Rotation paths and how fast each direction turns (degrees each step)
Each turn is a multiple of 5 degrees from 10 to 175, or 0.
Each row of a path follows its step; steps can be skipped.
Path 1:
step 0: [-11  -7  -1   5   1   1   8 -11  12  -5  33  -5   0  14   5  -8  11  -1
  -3 -10   7  -4  31 -13  -6  -6 -10   6  -8 -15   4   1   1  -7  13   4
  -2  -4 -19  10 -25   2 -26  13]
step 1: [  3  -1  -5 -14 -10 -12  10   6  15  -8 -12  18  -8  13   2  27 -22   9
   1   6  10   0 -18   0  -1  10  14  15 -16   6 -10   0  -6   9  -6   7
  -4  20  -4 -26  -6  -4  -2  17]
step 2: [  4 -11  12  32  -4  -2   2   8  -5  -5  13  -6  -5 -19  -4  -4  -4  10
   9   6  14  15   2  13   4 -13   5   3   6   3  15 -18   8   8 -16 -15
 -16 -12   5  -9  21  -9 -10 -22]
step 3: [  1  -9  -2 -19  -8   0  -5 -16   0 -11  13 -13  -2  15 -15 -15  13  -7
   0 -27  -9  -6   5  -8  17  -5   8 -16  -1 -16  -5   3 -20 -11   5  14
  14   2  10 -23   3   8 -11 -12]
step 4: [ 22   2  17  -6   3   2 -14  -2   6  22 -13  13   0 -14  13 -19 -23   2
   6  -4   5  -3  -1  -9 -12  20  -6   2 -19   6 -16   5   3   6 -19  22
  -6   5  -8  -1   8   5  17   6]
step 5: [  7  21 -20   8 -10 -12  -1 -15 -24   0   4 -16 -16 -21   6   0  -6   4
  17  20  -4  -3  -5  10   8 -23  -7 -11  12   3  13   5  12 -12   2  -4
 -12   9  11  16  -2   1  -3  -2]
step 6: [ 10   1  10 -12  26   7  -5   0  12 -29  -2  -9 -11  15  -3   2   6   4
   0  -9 -18   2  -5 -16  -3   6   1  -1  -6  -2   5  10 -15  10   6 -20
  32   0  11  24  -1   6   1  -7]
step 7: [-13 -10  -3   5  10  19  -2  20 -12  24  -3  -7  11   0   4   0  12  13
  -2   6  18  -1   2  15  -9  13 -10   2   0  -5 -20   6  10   9   7  10
   5  22  11   1  14 -12  14  28]
step 8: [  3  16   2  -5 -13   8  25 -13   0  -5   5 -13  23 -19  13  11  13 -16
   4  14  -1  -3  -8   5  23 -11  -1  15  15  -3  -1 -12 -12  -3   1 -13
  -6  -9 -23   6 -10   0   9   0]
step 9: [ 11  -1  13  -2   6 -19  -6   8   1  19 -15  26   0  16  -9  16  22   6
  -6   1  -5 -16  -1  -5  -3  17   5  -1  11   7   2  -1  -4  -4   1 -13
  19 -12  11  -1 -14  -3 -27 -14]
[-2  3 -1 -9  0  1 -4  1  2  5  2  2 -8  3  1 -6 -3  1  5 -3 -5 -3 -2 -3
 -5 -2 -1 -1  5  2  8 -2  8 -3  1  4 -1 -2 -2  4 -3  1  5 -1] | 60
[-3  2  3  4  7 -7 -3  0  1 -1  1 -2  5  4 -2 -2 -2 -5  3 -6  1 -1  4  1
  5  3 -3  0  0  4  6 -4  1 -6  1 -8  7  2  8 -1 -1  0 -1 -3] | 110
[ 2 -5 -2 -2  0 -6  1 -8 -1  7 -3  0  1  0  1  2 -2 -1  5  2  7  3  0 -5
  0 -4  1 10  3  2 -6 -2  1 -5  0 -1  1 -1  0  3 -3  9  0  3] | 95
[ 3  0  4  0 -2  0  2 -5  3 -1  5 -1 -4  7  1  7 11  0 -1 -6  1  3  0 -3
 -3  3 -1 -7 -2 -1  0  4  4 -1  1  3  6 -6  3  3  0  6 -5 -1] | 120
Path 2:
step 0: [ 20 -14  14 -19  10   0  -7   3  -2   8  15 -10  13 -12 -11  10   2 -11
   7   1  14 -10 -14 -20  -6  -1 -10 -19  -8  25  13  -4  11  -3  -9  -3
 -23  17  12  -9 -19  -8  -1   8]
step 1: [-15 -17  -2  -3  33   5  13  11 -19   2  -3   0  17   1  16  13  22  -4
   1  12   9  20  10   6   6  -8   1  14   7  -7   0 -11 -18   3  -8 -11
 -21   1   6   7  22  -1   2  -1]
step 2: [  8  -7  -5 -21 -17   8  -3 -10  -1   3  -5  -6   5  12 -22   3 -31   1
  13  20  -7  -2  14  17  -1  11  -6  10   8   5  32   3 -19   5 -12   0
   1   3  -4 -10  15   5 -15   9]
step 3: [-22  -4   0  -8   0   6  -8   8  -2  11   1  13   1  15   1   6   5 -12
   8  -2   3 -17   1   2  -4   0   0  -2 -14   3 -11 -30  11   6   1 -11
   1 -23 -28  16 -17  -1 -21  27]
step 4: [-18   5  30  17  -2  -2 -10  -3   9   3  -9 -13   8  -4   7 -19   5   0
  -7  18  -4 -12 -18   1  -1   7   6  -6   3  20  17   5 -10  -4  18 -18
 -11 -12  10   3  11  -2 -23 -21]
step 5: [ 20   5  17 -19  -3  20  24  25 -15   3 -12   5  13   3 -14 -18  13   4
  -9  -9  -1 -18  -2 -14  -8 -16  18   2 -13   1   4  -5 -12   4   2  10
   9  -1  -5  -9  15 -14   9   8]
step 6: [  8   7  16   3  -1  -9 -16  -7  -7  -9  15   1   8 -11 -14   8  17 -30
  25   3   3  -4  10 -17   8   2 -29  -8   5  13   0 -10 -19   7   5  -7
   2  10   3   9  14   2  16   9]
step 7: [-18 -37   5  -1  -4  -1   5  -6  -1  14  10  -2  21  -3   4  14   7   0
   7   1  -4   1  12   4  -5 -18   8   7   5  16   5  14  -7 -28 -17  13
 -16 -19 -10 -11   2 -16   9   2]
step 8: [  4 -12   9 -21  32  -8  -1  -5   3  21  -4 -12   9  28 -11  -5 -13   0
   3 -11  -7  -7  11   9   9   0 -20  -4   2 -16  10 -12 -13   0   5   1
  -3  11  15   3  -3  -6 -29   1]
step 9: [-23   9  -3  -9  -1  12   8   2   3 -18  -2  18  -3  11   7  18   2 -13
  23  -8   8   2 -11  -9 -11  11  12   7 -16  -1  29  -4  -3  11 -11 -14
  -4 -10  -7  11  12 -23 -16  -5]
[-4  6  5  1 -5  4 -4  1 -5  0 -2  6 -1  5  2 -8  4  0 -7 -4 -1 -3  0 -3
  7 10  3 -5 -2  3  1  1  2  2 -1 -1 -2  1 -3 -3 -2  0  1 -4] | 60
[-4 -2  4  2  2 -5 -6  1 -1  3 -6  0  4 -8  2  1 -4  1 -1 -3  1 -2 -3  1
  1 -2 -3 -2 -3  6  0  3  1 -6 -2  5 -4  0 -6  7 -8  6 -1  1] | 100
[ 0 -2  1  1 -7 -3 -1 -4  4  3  2 -4 -4  8  6 -4 -1 -5  0 -1 -6 -4 -1  1
  2 -1 -3  1  7 -2 -4  0  1 -2 -2  3 -6 -8 -1 -2 -4  0  1  8] | 85
Path 3:
step 0: [ -1   1 -19 -12  -8   8   6   0  10  -3 -21   5 -15  -2  17 -18 -10   5
   4  18  15 -10  -8   3 -22   7   4   2   9   1   8   9  -9 -11  18  -2
  -8  -4  -9 -16 -11   1  13  19]
step 1: [-15  12 -15   0  -4   9  -8  11  30  23  -3 -11 -14   9   8 -21   5  15
  -3  -3  10  -5   9 -14 -12 -16   5  12  18  -4   6   5   5   5   7  14
  -4  -4   0   1   6  -6  10   7]
step 2: [ -9 -13  -7  -8 -10  10  12  15   7   0  -6  -7  -7  13   5 -14   1  16
  -7  16   8 -21 -17  -8  -9  -8 -12  -6   1  12  14 -10 -11  12  12  28
  -5 -12  -7  -1  -4  -9 -13   9]
step 3: [ -6 -13  -8   8  -8  22  10   0  30  10   5 -11 -18   8   3   6  -8  13
   3  -7  21  -2 -18   1  -6   7   5   5   3  16   7 -10 -10   3  18  -2
  11  -9  -5 -13  -2   1  19   8]
step 4: [ -2   8  -3 -15 -17   6   2 -10   4  18  11 -28 -12   9  -4  -7 -14  23
   5   2   5 -10 -18  -6 -24  -8  -1   9   4   7   5  -9  -2  -4  -1  13
  10 -10  14  15  13  -5   3   0]
step 5: [ 12  -9   0 -20 -12  17  18   7 -14  -3  -6 -18   0   8   4   8   0   8
  -6  -1   9  -4 -11 -12  -9   3   2   5   8  -5   1  -8  -6  -1  21  27
  14 -11 -18  -9  14  -4  20   1]
step 6: [ 16   7  18 -11 -14  18  12   2  15   2 -17  -6 -20 -11   9   2  -8   8
   3   2  10 -21  -3   6 -12 -10   0  14  13   8   3  -2 -12  -5  16 -10
   6   4   7   7  11   0  23  -3]
step 7: [  5   6  -3  -8 -26   4   2  -5  10   3   1 -24  -2 -16   3  -7  12   8
 -15  13   1 -10  -5  -8 -13 -27  -2   3   9   0  -4   0   5  -7  -4  15
  -6  -7  -7 -10   6 -19  24 -14]
step 8: [  4 -19   6   1   0  24  10  16   4 -23  -2 -17 -21  -3  10  -3  11  -3
 -15  -2  -1 -14  -8  -5  -6 -29  -2  12  -7   4   5   3  -4   0   5   6
  11   1 -17   9   9 -12   6   9]
step 9: [ -1  -9   7   1 -16   9  16 -14  33  -7  12   2 -15   0  10   8  -7  12
  -7  18   1  -9 -18  11   5 -25   1  -2  11  -4  -1   6   0 -16   7  -7
  18  -6  -8   6   0  -5   5 -11]
[ -1   3   0  -1   2   2   1  -3  -3   2  -2  -2   0  -4   2   2  -1  -1
   2  -1  -1  -3   7   5   6  -9   6   3   5   7  -2   3  -2   2   3   7
 -12   2  -2  -3  -4   0   0   3] | 60
[ -2   8   3  -5   0  -1   0   3   2  -2   4  -2   4  -1  -2  -2  -1   7
   2   8  -1   3   1   4  -1  -6   1 -12   4  -1   0  -5  -3  -2   2   0
   2  -1   4   4  -2   0  -5  -4] | 145
[ 2  4 -1 -6 -5  1 -6  5 -8  3 -3  4  0 -5  1  1  4  2 -2  6  2  4  4  4
  0  4 -1  5  1  2 -2  4 -6 -3 -2 -1  1 -5 -2  1  8  6  5  0] | 55
[ 3 -7  2  3  2 -1  4  4  1 -1 -2  7 -1  0 -2  2 -4  4  1  3 -2 -6 -2  4
  9  3 -4  0  1 -1  5  0 -9 -2  6  1  2  6 -2 -4  0  3  1 -5] | 115
[-4  0  4  0 -1  1  0 -3  8 10  0  1  4 -2  6 -5 -6  2 -2 -6 -1 -5  0 -2
  5  1  2  0  4  1 -8  3 -2 -6 -6 -4  2  2  3  2  4  2  0 -2] | 130
Path 4:
step 0: [-22  -9  -2  -5  -4  -4   6  10   7 -18   5  -5  -2  -2  20  23   3 -10
 -24  -1  11  30 -21   6  -3   3  10 -20  19   6 -26  17   3  -1  -1  -3
  -1   6 -13  12   6   9   1  11]
step 1: [-15   3   3 -22  -9   6  -1  -3  -3   7 -14   7   6   4   1  -4  -4  -3
  -2 -11   8 -10 -20   4 -12   7   8  -5   6   6  22  22 -16  39  14  -2
   2 -17 -17   3  -4  -3  -7 -30]
step 2: [  4   3  -3  -6  -6 -24  20   6  -2  -5   4 -10   1  -1  -4  -9  10 -20
  -5  -7 -10  30  18  -3 -33  -7  16  13  17   2  13  -2  -1  -2   5 -16
  15 -19 -10  11   4  -1  18   9]
step 3: [-14 -20  25 -27  -4  -5   8 -12  -5  -4  -6   0  20   3   7  22  32   7
   4 -17 -20   2 -26   2  -9  -4  -5   4 -12  -5   7  -2  -6  -2  -9 -14
 -16   8  -8  -6   6  -2   7   1]
step 4: [  7   8   3 -18 -20  -8  17  11 -23 -14  -1  -1  -6 -16  25  -6 -13  -4
  11   3  27  -9  -8 -14 -19  -3  -5  14   4  15  10  -4  -9   0 -17   5
   5   2 -17 -22 -11   3  15  -2]
step 5: [-16   9  12  -1   9  14   4  15 -11   1  -3  -5  19  -8 -22  -7   5  16
   2  -4 -11   8  -7   5 -34  -2 -25  17 -14  18  15  -9   1   1   4   2
  20  -3  20   1   1  -2  -2  17]
step 6: [ -8 -13  19   1 -10  20  13  -6   9   5  15  -5  11  15  16  10   1   9
  13  10  11  16  10   1 -10   7   0  16  10   0  -6   5  -3 -34 -14   3
  -4  12  13  -7 -25  -2  17 -15]
step 7: [-25   2   7   9   7  -2   8  -6  -9 -21   8  13   3  24  17 -13 -10  16
  -7  -2  19 -14  -5  13   1  10 -19  -1 -15  -5   2 -12 -11  18  -3   6
   6  -2  -1   3 -24  16   3  23]
step 8: [ -2  22  -1  19   2   9 -13   3  17  -3  37 -10  10   7   8  -8 -13  -3
 -17  12   5  11 -21   1 -26   8  -3  -8  12  -1   0   1  -4  -7   5  -8
  23   3   5 -16   5 -10 -11 -11]
step 9: [-20   8  -1  15   3  23   0 -12  11  -7   4   3  28  29 -17  -5  -4   4
   4 -12   4   9   4   7   9  -9  15  -7   9   3  12  32 -10   6 -10  -2
 -16  -1 -10   2   1   3  19  14]
[-1  2 -4  6 -7 -6  2  6 -9  2 -2  5 -7  6  1 -3 -1  3  0 -1 -5 -2  7  4
 -1 -2  1 -2  2  3  0 -2 -3  6  1 -1  1  1  1 -4 -3  1  4  3] | 135
[ 6 -3 -3 -6  0 -6  3 -6  0  0 -3  2  4 -3 -1 -6 -2 -2 -3 -8 -3  1 -3  2
  1 -6  1 -7  9 -3  1  5  2  4 -2 -5  1 -1  2 -1  1  0  2 -1] | 40
[ -2   0   4  -3   3   2 -10  -4   2  -4  -6  -3  -8  -2   7   2  -1   2
   3   1   3  -3  -1   5   3   0   1   0   2   4  -2  -2  -1   5  -5  -6
   1  -5   2  -2  -2   2   8   0] | 115
[-4 -3  5  2  0 -6  4 -4  2  4 -4 -4  0  6 -4 -3  2 -1  1 -4 -2 -2 -1  2
  2  0  8  1 -4 -4 -6 -4 -2 -8 -6  4  5 -3  1  3  1  2  6 -2] | 100
Path 5:
step 0: [ 10 -15 -15  16 -20   6   7  11 -12 -31  -3   6   6   1   5  16 -13  -8
  -4 -19   7  20   4 -27  14 -11   9 -18 -18   0  13  -1  25  -5  -8  -9
  17  -1   2  27  -9  -7  16  -1]
step 1: [ 11   3 -16  22 -30 -20  18   9 -26 -20 -25   3  30  -8  26   5  -6  -9
  14  11  16  14  -7   0  -1   4   1   5   2  11   1 -13   4   1 -14  -7
   6   1  -5   7 -15 -10  -7  -6]
step 2: [  1  -2   1  33  -4   5   2  19 -22 -18 -11   7  11  26  19  23   0 -17
 -14  -6  20   0   4   1   7 -20   5   3  -8  -2  -1  -6  15  -7 -23  -5
  34 -14   0  -1   6   6 -14  -3]
step 3: [ 11  22  -9  27 -18   3  19   6  -9 -17  -2  -2  28  18  24  23  -9 -18
   3  -6   4  -4 -12 -14   4  17 -13  -9   0 -24   4  -9  -1 -12  11 -10
   5  -6   8  23  -3   5 -11   0]
step 4: [  0  -3  -5  27   0  21  15   9   4  -9 -29  -1  14  -4  22   8   3 -11
  -1 -13  10  12  -4 -22  14 -10  16   7   5  -1  10 -14 -12 -16 -26  -5
   8  -7  29  22 -11  10  -4  -7]
step 5: [ 10  20 -18  37   9   4   7   9 -12 -24  -9  10  13   2  35 -19  -7  -7
   3  -2  12  -3 -15 -27  -3   6 -11  13  10  -7 -10   1   8  -5 -20 -13
   3  12   1  -2  11   7  -9  -8]
step 6: [  1  12 -11  31  -3  12   2  -3  14 -15 -10  -3   3   3  14  17  26 -35
  -5   4  13 -16  -9  -8 -16  -6   4  -9   6  -1  -7  -4  18 -22 -24   7
   1  -9  13  20  17   2  -6 -15]
step 7: [  4  31 -20   6  20   9   9  10   0  -8 -24  -6  10  19  11   1   7 -11
  23 -17  -7   5 -21 -15 -12  -5  -6 -17  25  -8   8  -7  12 -14  -6 -15
  14  14  16  15   1 -10 -14  -4]
step 8: [  2  16 -13  28   9   1  14  -5  -4  -8  -5  -6  -8  -2  19 -18  20  -6
  -8   0  14  10   6 -22   2 -19  17 -26   9  -7  13 -20  28 -12 -13   5
 -14  11  23   8  -2   9  -9   6]
step 9: [-18  22 -22  20  10 -12   1   8  -1 -22  -8   2  -7 -21  29  17   8  -8
   8  -6  14   5  -3 -17 -17  -6   1  -7  11   6 -20  -4  17 -10  13 -10
   8  22  22  -5   9 -18   2   4]
[ 3 -1 -3  4 -3  0  2 -1 -1 -1  7  2  0  2  1 -8  0 -4 -1  2  4 -6  3 -1
 -1  6  3 -3 -4 -3  3  1  6 -1  8 -1 -8 -1 -4  4 -4  5  4 -3] | 140
[ 2  0 -4 -5 -1  1 -4 -5  0 -4  0  0 -5 -3 -7 -4  4  3  2 -4 -1 -2 -5 -3
 -3 -2  0 -5  9  2 -1 -5  8 -3 -5  1 -2  2 -6  4  3 -5  0 -3] | 40
[ 3  0  5 -4 -5  0 -6  0  5 -2  3  1 -7  4  5  9  3 -1 -2  3  2 -7  2  1
 -3  6 -4 -2  4 -4 -1  3  1 -1 -1 -4  9  2  0  1  2  2 -1  0] | 100
[-4  4  7  7  1 -4 -4 -5 -2  0  5  8 -2 -2  5 -1 -1 -1 -5 -6 -1 -3 -3  0
 -1 -3  3  1 -3 -3 -7 -3  3  0  2  4  0 -5 -3 -7  3 -2 -4  2] | 110
Path 6:
step 0: [ -2  -2 -10  -5   7 -11  -3  -5  14  12  -2 -21  24 -10   3  16  -1  10
   9  -4   1   9  17  -6   8 -10  24 -18   2   1   1 -22   8  19  -4  11
  10 -14  -3  -7  14   9 -12  -3]
step 1: [ -4  23  -2  26 -31   6  -2 -16   7  -2  22   4  15   6   3  -2   2   0
  11  -4  10  -5   1   7 -27 -14   4  12   2   4   0 -11  11 -12   0   0
 -15  -2  14  -7   2  -4   0  -4]
step 2: [  4   7 -17   4  15  17 -10   6  -6   3   2  -7  -4  19   2   7 -22   0
  18   5  -8 -23   5 -21  -6  -5   7 -25   1  -3   4  13   1 -21  -1   4
  11  -7   3  22   6  -1   3 -10]
step 3: [  9   5  -6   8   0  -4  -9  11  -5  10  -7  11  18  25  -4  25   4   3
  -6  -6  12  10 -18   7  -2  17  14  17  14  12   7  -5 -10   3  -6  10
  12 -16 -11  -2  15 -16   1   9]
step 4: [-12   8 -25 -20 -13  -1  25  -5  13  -7   6 -14  -2  17  -5  11 -14   1
  12  -7   8   2  -4  10   8 -22  -9  12  -2  -9 -15  -9 -10  -6   0  -8
  -8  -9 -15   6  -2   2 -13   0]
step 5: [  8   7 -12   0  13   8   2   4  -5  -4   7   9 -19 -18   0  20  -3  -9
   9  -3 -23  -8 -14   3 -26  16   3   9 -16  -3  -2 -16   2   2   6 -10
  -8 -14  10  -5  17  -8  -1 -18]
step 6: [  4  -5   5  -5 -15   7  -5 -13  22   9  16  21 -20   9  -7   6  -5  -1
   3  -5  -6   6 -26   1  15  -1   9 -22  10  -5  -1   2  -6  15   3  11
  14 -13   6  20 -12 -13   6   4]
step 7: [ -6 -18  -3  11 -18 -10   2   0   4  24 -19  -6 -16   4  -8  -2 -15  14
 -14  14  -8   2   3  10  -6 -11   0   5  10  -7   7 -10 -10  -1  14 -12
  -4  -8 -20  -7  26  -1  14  -6]
step 8: [ -4  -3 -13   1  -8   2  16  -6  11   4  -6 -15   1 -30   3  24  22  19
   9  11   8  -8   2  -1   3  -6  10 -17  -5   8 -16 -15   6   6  -2   8
   8  -4  15   6  13  -4 -16   7]
step 9: [  4  21   1  14 -10   1  -9 -36   6   1  15   2   4  11   4   4   1  -2
  -2  -1  -3  14   2 -16 -21  -3  -4 -13  12 -16  -3   4   2   1  12   3
 -19  -3  19 -13  17  -4   8   3]
[ 3 -2  1  4  6 -2  2  1  2  4 -1  3  2  4  2  1 -3  6 -3 -2 -4  3 -4  1
 -3 -2 -1 -1 -2  3  2 -3 -2  1 -6 -8  4  9  6 -5  4  2 -7 -5] | 155
[-5  5 -6  4  3  5  5 -8  2  1  3 -1  1 -9  5 -3  5 -1 -3  0  1 -6  0  4
 -3  0 -3  4 -2  4 -2 -1 -1 -4  3 -1 -3 -1  1  1 -2  2 -8 -5] | 100
[-5 -2  3 -1 -1 -2  0  2 -1  2 -1  3 -1 -2  4  1  3  4  4  0 -1  3 -4  9
  1 -1 -3 -2 -6 -8  9 -2  1  3 11  2  2 -1  3  2 -2  6  0 -4] | 45
[ -1   0   4  -3  -3   1   3  -3   0  -6   7  -4   3   2   4  -3  -1  -5
   3  -4 -10   2   6   2  -3   1   1  -1  -5   2   2  -5  -5   9  -5   2
  -4  -2   3   0   1  -2   0  -3] | 80
[ 0  3  2  3  8 -3 -3  4  0 -4 -2 -3 -5  0 -2 -8  8 -5 -2 -2  5  2  4  4
  4  2 -5 -1  0  3  4 -2 -1  2 -4 -6 -2  3  2  4 -3  5  4  3] | 0
[ -8   1  -4  -6   2  -2  -3   4  -2   1  -2   1   3   2   4  -1  -5   2
  -1  -7  -3   0 -10   5   0   7   1   1  -2   0  -6   0   0  -4  -4  -4
  -7  -3   0   5  -3  -1   3   2] | 40
